(in the rows, 128 means zero)
Each run below is a few steps of one of 6 hidden systems, one row a step.
trace 1, mal:
[[ 92 166  85  91 107 116  94 156 161 185 168 132 110 176 172 147 170 181
  126 133 188 167]
 [116 202  69 130 114 150 141 135 105  47 146 105  96 110 131 132 175 157
  129 113  74  82]
 [ 78 114 136 138  88 164  86 138 171  63  83 108 144  85 114 181  90  63
  113 159 162 105]
 [106 105 161 111 126  97 108 128  72  69 144 163 118 166 129 108 158  65
   91  76 182 186]
 [136 114  91 163 123  87 175  73  92 140 138 174 164 156  35 142  99  93
  121  94  99  82]
 [138 121 109 113 126 119 143  73 183 221  47 159  98 100  96 130 116 122
  107 122 148 196]
 [209  92 136 113 172 137 167 117 103 117 110 118  93  95 159  54 116 172
  142  83  50 172]
 [165  42 121 136 143 155 125 170 177 175 147  79 171 127 138 140  47 180
  163 163 102 101]
 [115 125 121  93 136 163  97 204 138 183 186  94  93 182 179 120 183 205
  112 153 166 178]
 [101 182  94 148 120 194 143 171  77  78 193 104 113 133 129 156 172 182
  115 163  76  47]]
trace 2, mab, 10 rows:
[[143 178 101 117  73 148 164 147 113 143 130 186 164 116 122 103 106 106
  159 122  86 109]
 [117 154  90 105  94 128 102  92 150  97 140 160 123 102 183 133 115 177
  160 118 117 144]
 [116 130 115 130 143  89  93 121 147  66 166  71 142 146 149 124 154 156
  154 127 133 114]
 [ 98 136 114 131 105 114 112 161 147  98 128  91 176 150  85 132 139  71
  116 148 146 113]
 [109 145  81 109 100 130 133 137 104 100 111 161 127 132 100 149 123  81
   77  97 139 155]
 [135  88  89 134 131 116 135  87 126  89 108 133  96 111 111 158  90 129
  117  75 118 131]
 [139  67 125 131 145 125 119 113 175 128  96  73  88 119 108 118 121 129
  127 109 142 162]
 [161  75 135 119 143 146 147 174 121 153 130  98 117 154 102  86 133 119
  112 116 118 167]
 [147  79 118 124 111 183 150 161 116 176 144 153 139 132 111 125  86 147
  119 144 104 140]
 [125 115 115 120 133 185 125 139 122 163 148 138  98 116 161 152 124 204
  108 157 117 139]]
trace 3, lim (10 x 22):
[[122  96 116 125 112 169 126 146 114 125 127 146 146 116 112 144  95 122
   97 148 116 140]
 [116 110 115 118 154 123 110 121 120 118 121 118 102 128 143 160 131 148
   85 116 150 155]
 [138 127 136 153 168 124 147 127 108 117 123  97 114 128 104 137 141 130
  109 127 108  94]
 [133 119 164 135 141 157 140 145 135 167  97 126 103 117 115 126 131 109
  112 143 140 129]
 [141 122 159 124 143 135 140 114  90 137 135 162  96 128 152 112 139 146
  122 105 125 147]
 [130 115 143 152 136 129 140  90 121 151 141 150 129 123 118 144 112 155
  144 137 117  92]
 [124 142 146 130 139 118 118 108 158 169 128 118 117 128 143 119 151 159
  144 152 143 137]
 [142 159 145 126 135 120 133 130 109 127 153 135 156 128 155  96 143 149
  151 148  98 116]
 [115 146 142 123 113 127 115 132 138 145 132 151 173 121 150 145 104 121
  142 161 139 111]
 [110 176 122 111 127  90 106 127 128 115 135 138 140 141 163 136 147 123
  133 120 155 133]]
trace 4, lim, 10 rows:
[[109 146 131 155  78 178 167 136 119 133 122 151  78 130  64 128 151  86
  131 116 126  85]
 [103  90 148 131  81 173 117  88 144 109 120 152  67 111 114 102 153 130
  130 120 146 173]
 [137  51 138 147 139 116 124  67 116  95 160 123 133 134 105  97 128 165
  137 118 107 144]
 [148  76 119 136 156 112 130 109 156 193 125 101 166 138  97 124 107 158
  119 160 119 148]
 [162 154  99  94 171 120 138 149 121 175 118 117 136 125 162 113 137 177
  103 141 101 169]
 [148 160 118 124 153 153 140 161 106 126 130 134 145  98 173 162  89 157
  126 148  87  83]
 [105 156 159 125 139 142 103 172 139 132 130 117 104 129 181 178 123 127
  130 141 174  93]
 [101 172 167 141 133 120 125 151  86  97 166 134 110 164 137 129 181 105
  125 121 153  87]
 [ 89 145 166 153  89 142 134 101 115 127 127 171 138 130  77 131 153  70
  120 153 148 101]
 [106 130 151 125 106 103 114  54 134 113 103 165 113 115 117 102 156 101
  125 117 152 178]]
trace 5, pufo (10 x 22):
[[138 163 116 106 147 119 144  96 113 125  45 144 108  89  99 115 160  77
   58 121 120 197]
 [200  99 124 120 173  92 164 114 105  93  84 124 120  98 132  94  79 101
  135  56  77 144]
 [180  60 151 119 145 126 148 166 173 212 103 120 116 136 133 111  60 121
  163  95 142 147]
 [154 120 120 115 114 158 152 167 126 204 188 145  82 173 154  84 151 204
  169 108 120 145]
 [112 136  85 134  85 191 128 141 136 139 184 149 126 116 157 164 100 213
  163 159  94  75]
 [ 63 131 128 120 108 183  64 148 146  84 149 109 102 112 178 185 149 171
  102 177 171 132]
 [ 83 152 145 145 160 109  92 144  81  28 174  81 152 155 131 157 181 112
   90 154 144  83]
 [ 95 169 169 158 149  99 129 125 107 120  86 124 187 125  73 171 137  27
   77 175 155  78]
 [137 181 178 131 156  86 157  76  89 138  56 169 105 108  95  95 178  42
   86 108 140 163]
 [197 109 152 144 158  77 179  47 120 125  69 158 126  86 102  74  83  91
  167  70  70 127]]
trace 6, Sozi:
[[ 97 145  95 132  88 141 103 128 141  72 190 101 128 147 132 110 171 171
  164 140 114 108]
 [ 73 136  95 136  88 159 102 142 141 113 152 111 171 137  90 160 147 126
  100 191 137 113]
 [ 79 160 121 116 128 133 107 123 104 124 113 142 126 138 109 162 173  98
   51 155 170 165]
 [123 131 130 138 177 109 141 107  80  93  86 132 118 112 100 170 122  78
   55 109 132 120]
 [160  71 167 131 165 123 141 125 133 128  63 114 105 104 106 118  94  72
  101  98 137 158]
 [184  79 173 130 155 111 160 129  98 139 134 137 110 143 129  61 120 118
  148  80 107 153]
 [180  76 120 136 128 148 166 126 127 176 160 140 130 133 126  91  86 186
  172 114  74 118]
 [142 127 102 109 111 159 123 137 165 177 162 117 109 128 172  96 142 227
  172 150 104 154]
 [113 183  99 124 128 146 108 153 131 111 184  94 141 131 178 140 161 208
  147 176 102  91]
 [ 73 179 127 133 117 157  92 175 159 134 136  96 150 125 145 191 145 133
  112 205 163  79]]
trace 7, Sozi (10 x 22):
[[119 189 106  92 103 132 104 183 186 163 107 110 150 116 176 132 128 129
  147 159 148 140]
 [ 96 216 122 116 108 116 119 174 104  86 151 147 130 144 172 154 154 100
  136 113 151  86]
 [ 81 140 114 147  87 137 119 143 151 107 108 136 120 124  93 199  99  64
  124 119 174  69]
 [ 90 131 146 133  97 108 115  95 143  97  97 141  81 136  87 121 172  56
  115  92 187 156]
 [131  95 127 154 121 101 151  64  87  65 119 155 144 123  57 105 121  74
  110  92  98 124]
 [155  34 114 113 111 135 133  92 144 141  97 150 149 112  88  91  76 112
  113 112 108 206]
 [183  91  90  89 151 104 142 124  97 127 159 138 135 151 154  64 130 179
  125  81  85 209]
 [182 102  51 106 141 159 153 189 130 149 157  90 153 130 140 119  80 201
  135 127  54 124]
 [130 151  95  87 110 201 115 235 158 164 152  84  89 137 181 118 154 189
  129 156 128 156]
 [ 89 189 126 141 133 187 122 207  86  95 187  97  85 154 158 173 184 165
  107 154 130  57]]
trace 8, pufo:
[[103 120 137 133 124 125 101 176 134  93 159  94 148 153 139 154 124 109
  133 137 161  92]
 [ 92 164 142 138 116 123 125 147 111 131 143 137 138 162  97 145 165  83
  105 144 165 101]
 [109 170 132 147 116 122 149  86 100 106 102 160 117 116  84 133 154  80
  104 121 122 109]
 [140 103 146 141 136 119 139  73 134 103  68 135 109  88  94 117 111  85
  116 106 118 145]
 [169  64 150 128 156 106 142 103 134 144 105 115 119 128 106  82 113 120
  133  99 116 169]
 [173  85 112 122 142 124 156 135 137 200 144 132 143 150 119  96  99 169
  147 121  98 150]
 [144 132  85 103 118 161 135 152 142 194 150 144 114 130 163 132 114 207
  137 138 109 147]
 [118 147  95 110 118 166 106 167 135 106 165 118 105 120 195 157 123 204
  139 139 116 114]
 [ 88 145 135 129 122 153  85 184 133  73 163  93 137 135 171 179 129 134
  127 157 155  81]
 [ 74 171 167 144 127 123 102 158 101  84 148 117 143 155 120 161 175  72
   98 159 177  86]]
trace 9, bifet, 10 rows:
[[125  93 106 114 130 125 104 136 179 119 106  71 105 127 122 122 134 131
  120 120 151 170]
 [153  77 111 115 134 141 137 163 105 102 140 106 138 144 106  97 119 119
  109 108 103 160]
 [125 101  95 114 115 164 139 162 117 173 125 155 125 142 105 153 106 129
   84 130 135 154]
 [121 117 104 134 138 158 139 119 117 132 122 120  51 128 108 146 156 161
   89 107 127 142]
 [127  91 132 163 144 168 143 139 119 121 137  91 111 124  87 152 122 139
  108 149 107  84]
 [115 109 178 138 155 163 120 160 111 152 131 113 110 137 129 145 147 127
   89 170 156 130]
 [131 139 168 146 164 135 147 113  59 128 151 154 112 140 128 127 161 145
   96 135 112 113]
 [119 161 153 157 151 132 147 103 115 172 124 152 139 117 117 164 127 136
  122 165 119  73]
 [125 174 186 143 163 118 124 106 137 137 110 114 101 110 164 125 162 136
  146 149 136 102]
 [147 153 178 144 150 100 135 120 106 106 144 135 166 121 161 109 117 120
  173 137 104  74]]
trace 10, bifet:
[[ 95 112 158 148 114 156 124 109 123 109 100 134 122 110  79 135 143  76
   88 156 144 130]
 [124  85 177 146 154 126 126  64 105 124 103 148 118 110 106 127 131 111
   93 138 137 153]
 [156  87 164 149 178 105 146  69 121 181 116 139 137 124 108 122 111 148
  119 137 117 132]
 [171 125 157 130 170 122 152 119 142 213 125 121 114 126 149 100 127 178
  153 140 110 131]
 [167 148 136 124 147 148 148 161 122 160 158 125 114 124 187 103 122 194
  174 132  88 102]
 [126 174 114 116 121 146 119 189 126 128 177 125 134 140 193 151 120 174
  165 139 125  78]
 [ 89 203 107 118 108 121 101 176 119  77 170 117 133 152 169 153 164 127
  139 131 150  85]
 [ 77 199 112 131  88 111 110 135 115  49 133 129 164 134 110 148 161  62
  118 137 145  89]
 [ 85 162 142 131  98  98 106  87 135  70  75 149 159 103  93 141 139  27
  103 137 163 138]
 [129  99 158 137 131  72 123  38 139  97  61 155 145  98  89 103 112  52
  119  99 145 170]]
trace 11, mal, 10 rows:
[[181  66 123 122 138 113 150 181 158 139 118  88 140 142 116  97  66  95
  165  80 115 126]
 [139  91 100 105  83 155 138 182 159 196 169 135 124 173 122  92 122 154
  161 116 138 160]
 [120 130  75 122  86 185 132 127 131 131 180 137  87 132 135 118 155 215
  143 133  93 130]
 [ 89 108 111 142 119 184  93 112 147  73 135  86  99  94 132 170 136 179
  107 176 121 113]
 [ 91 102 155 133 154 145  90 150  96  60 138  87 126 133 127 153 162 108
   62 160 157 141]
 [104 131 144 146 148 121 141 137  57 113 144 156 165 159  79 161 140  72
   61 141 140 102]
 [118 158 145 140 142 113 158  92  97 190  85 200 115 129  92 168 124  78
   82 118 156 120]
 [173 140 172 141 170 106 175  79 112 165  65 164  74  95 127 107 121 105
  137  83 110 126]
 [191  85 184 146 162 112 157 115 165 175  96 105 130 107 131  79  82 125
  190 118  99 110]
 [170 102 164 113 135 123 126 162 172 204 158 103 148 153 169  61 130 179
  192 151 126 153]]
trace 12, mab:
[[107 144  98 151 125 110 120  48 168 117  98 141  71  88 142 194 103 161
  151  99 137  86]
 [134 139 164 132 162  92 116 115 165  90  99  52  69 124 135  84 186 113
  149 103 146 142]
 [154  99 169 130 110 112 144 163 118 121 132 126 175 154  90  59 118  47
  156 114 126 133]
 [122 115  85 103  68 136 135 109 132 185 136 205 159 139 106 115 103 127
  126 124 134 182]
 [147 129  55 119 142 124 139  90 122 133 155 126 110 126 136 130 136 219
  125 115  77 142]
 [140 122 118 134 146 147 112 155 175  97 118  43 145  98 143 128 115 155
  150 166  95  98]
 [111 139 140  98 121 151  95 215 126 108 135 102 147 144 164 131 137  96
  101 148 164 152]
 [103 117 116 135 118 133 131 155  75 110 171 170 135 166 116 180 107 109
  100 104 153  92]
 [ 86 125 113 157 111 147 125  78 145 130 104 141  75 111  87 193 130 129
  104 126 155 100]
 [135 126 161 143 166 130 137  94 116  95  87  99  57 103 113 109 172 113
  100 106 122 146]]

Which system made each run below?
trace 13, 2 rows:
[[111 157 147 160 123 118 134 120 153 129 118 105 123 127  96 143 141  96
  153 140 140  65]
 [116 176 147 117 108 129 131 124 124 114 100 153 107 116 127 101 166  81
  124 118 141 149]]
	mab
trace 14:
[[145 178 133 138 157  77 174 123 101 159  90 134 120 155  66 108 170  53
  102  90 133 120]
 [153 148 130 129  90 157 173  93 135 154  60 188  90  80  97 100 109  85
  142  95 101 140]]
	lim
trace 15:
[[107 135 100 170 147 109 130  96 108  82 163  98 152 136  93 178 128 152
  126 143 100  40]
 [ 93 170 134 128 122 138 104 123 171  97  54  95 116  81 113 158 148  72
   92 161 156 135]]
	mab
trace 16 (2 x 22):
[[121 100 162 134  80 147 123 148 165 147 109 130 160 126  92 102 106  64
  155 153 149 130]
 [123 136 101  99 108 132 136 119  89 152 151 186 118 151 133 106 159 150
   93 111 132 192]]
	mab
trace 17 (2 x 22):
[[138  70 157 130 104 142 124 107 138 131 149 138 152 130 118  76 117 137
  158 143 117 155]
 [130 102 110 121 134 118 115  99 127 155 172 138 159 146 136 121 131 192
  130 151 116 149]]
	mal
trace 18:
[[118 108 129 116  76 115 118  70 143 149 117 215 141 115 136 129  83 112
  155 103 155 161]
 [156 103  95 123 152  68 131  59 140 114 130 125  99 130 135 103 126 171
  152  67 112 160]]
	mal
trace 19, 2 rows:
[[147  90 117 115 151 144 121 129 151 181 133 116 127 123 151 130 109 193
  124 151 117 159]
 [144 167 125 115 168 118 123 151 123 144 152  93 123 138 175 115 163 185
  134 144 112 127]]
	Sozi
trace 20:
[[139 118  93 104 174 114 128 180 103 192 137 132 182 161 133 180  90 138
   68 147 139 143]
 [121 206  84 113 166 131 140 153  96 141 102 128  95 118 147 188 152 145
   65 126 123 117]]
	lim
trace 21, 2 rows:
[[116 104 136 123 128 122 101 136 131 112 161 132 119 144 168 153 110 148
  145 112 159 120]
 [114 138 106 130 123 100 124 137 120 127 170 119 147 173 111 126 155 134
  133 123 137 118]]
	bifet
trace 22 (2 x 22):
[[142 139 118 164 125  78 177  65  94 156 163 190 133 160  88 130 113 131
  168  78 105  65]
 [117 149 107 135  78 136 133  79 219 207  97 132 105 108 104 117 138 155
  177 155 138 136]]
	lim
trace 23:
[[107 156 131 120 118 101 116  91 141 110  93 117 111 126  97  98 189  85
  104 124 154 181]
 [142 121 131 136 136 115 148 101  71  71 116 158 172 108 100 115 103  86
  103 120  84 120]]
	Sozi
trace 24 (2 x 22):
[[120  75 143 155 175  90  98  62 162  95 109  77  89 112 131 163 119 150
  128 113 152 119]
 [149 106 156 143 168 111 128 147 153 151 128  45 156 147  97  80 163 129
  132 166 116 135]]
	pufo
trace 25, 2 rows:
[[109 127 135 143 121 118 120 106 157 143 110 118 157 125  94 136 130 100
  123 163 141 122]
 [135 164 115 107 142 112 139 125 103 135 108 143 123 128 129 116 152 116
   92 116 123 161]]
	mab
trace 26:
[[150 117 102 105 164 109 126 160 164 124  37  63 129  99  99 133 111  63
   75 114 138 178]
 [181  76 109  97 151 123 154 195 105 147 110 135 106 150 134 119  72  94
  109  46 131 169]]
	mab
trace 27, 2 rows:
[[103 129 109 147 120  87 102 108 149  99 180 104 188 153 124 152 115 146
  169 147 132  70]
 [ 81 192  87 118 104 114 105 137 157 115 111 100 141 137 101 147 179  95
   99 154 157 134]]
	mab
trace 28 (2 x 22):
[[113  98 176 128 114 156 108 129 143 168 155 141 116 140 151 116 139 157
  145 163 162 150]
 [122 150 139 144 152 120 129 104  94 113 177 122 125 145 141 116 174 180
  135 146 105 103]]
	mal
trace 29 (2 x 22):
[[119 142 117 128 119 171 156 160 126 204 146 130  68 163  97 120 183 157
  106 134 139 139]
 [123 145 151 154 119 205 153 117 104 118 128 140  81  85 125 125 150 164
  126 163  80  93]]
	mal
trace 30:
[[109  95 137 132 134 129 104  90 155 133 108 142  71 111 159 181 101 148
  126 102 176 135]
 [131 109 145 151 162 113 122 126 139 104 159  58  97 149 118 104 173 160
  146 128 122 104]]
	pufo
trace 31:
[[163 139  54 127 138 124 165 124 116 123 148  88 151 132  88  86 147 178
  128 129  41 127]
 [132 143  98 101 119 190 121 205 165 153  89  98 138  89 151 158  95 129
  102 172 118 138]]
	bifet
trace 32 (2 x 22):
[[124 185 114 118 110 154 145 180 105 115 120 145 108 126 136 138 139  97
  113 113 127 108]
 [113 124 136 136 102 141 123 114 122  79 130 160 100 110 149 152 100 114
  149  94 138  98]]
	mab
trace 33 (2 x 22):
[[153 195 112 130 104 101 159  90 147 143 129 133 140 119 121  59 164 143
  191 127  76 115]
 [133 140 120 111  94 128  98 104 197 116 104 121 174  74 172 106  90 146
  187 163 109 140]]
	mal
trace 34, 2 rows:
[[123 130 123 128 131 122 116 159 169 149 111 111 132 126 150 172  83 114
  145 128 156  97]
 [113 161 149 121 117 137 123 163 128 128 148 115  89 155 145 105 187 120
  140 118 155 133]]
	pufo
trace 35 (2 x 22):
[[ 83 109 179 163 124 135 116 135 115 139 155 138 138 157  99 179 126  95
  116 157 180  69]
 [ 95 163 162 157 141 126 139  73  96 136 122 144  98 135  82 129 202 115
   87 153 141 118]]
	pufo
trace 36 (2 x 22):
[[109 112 125 110 115 121  88 117 182 135 104 106 131 122 139 130 131 122
  126 143 168 176]
 [154  98 109 116 143 102 131 113 107  87 137 115 138 137 121  86 136 133
  121  99  99 165]]
	bifet
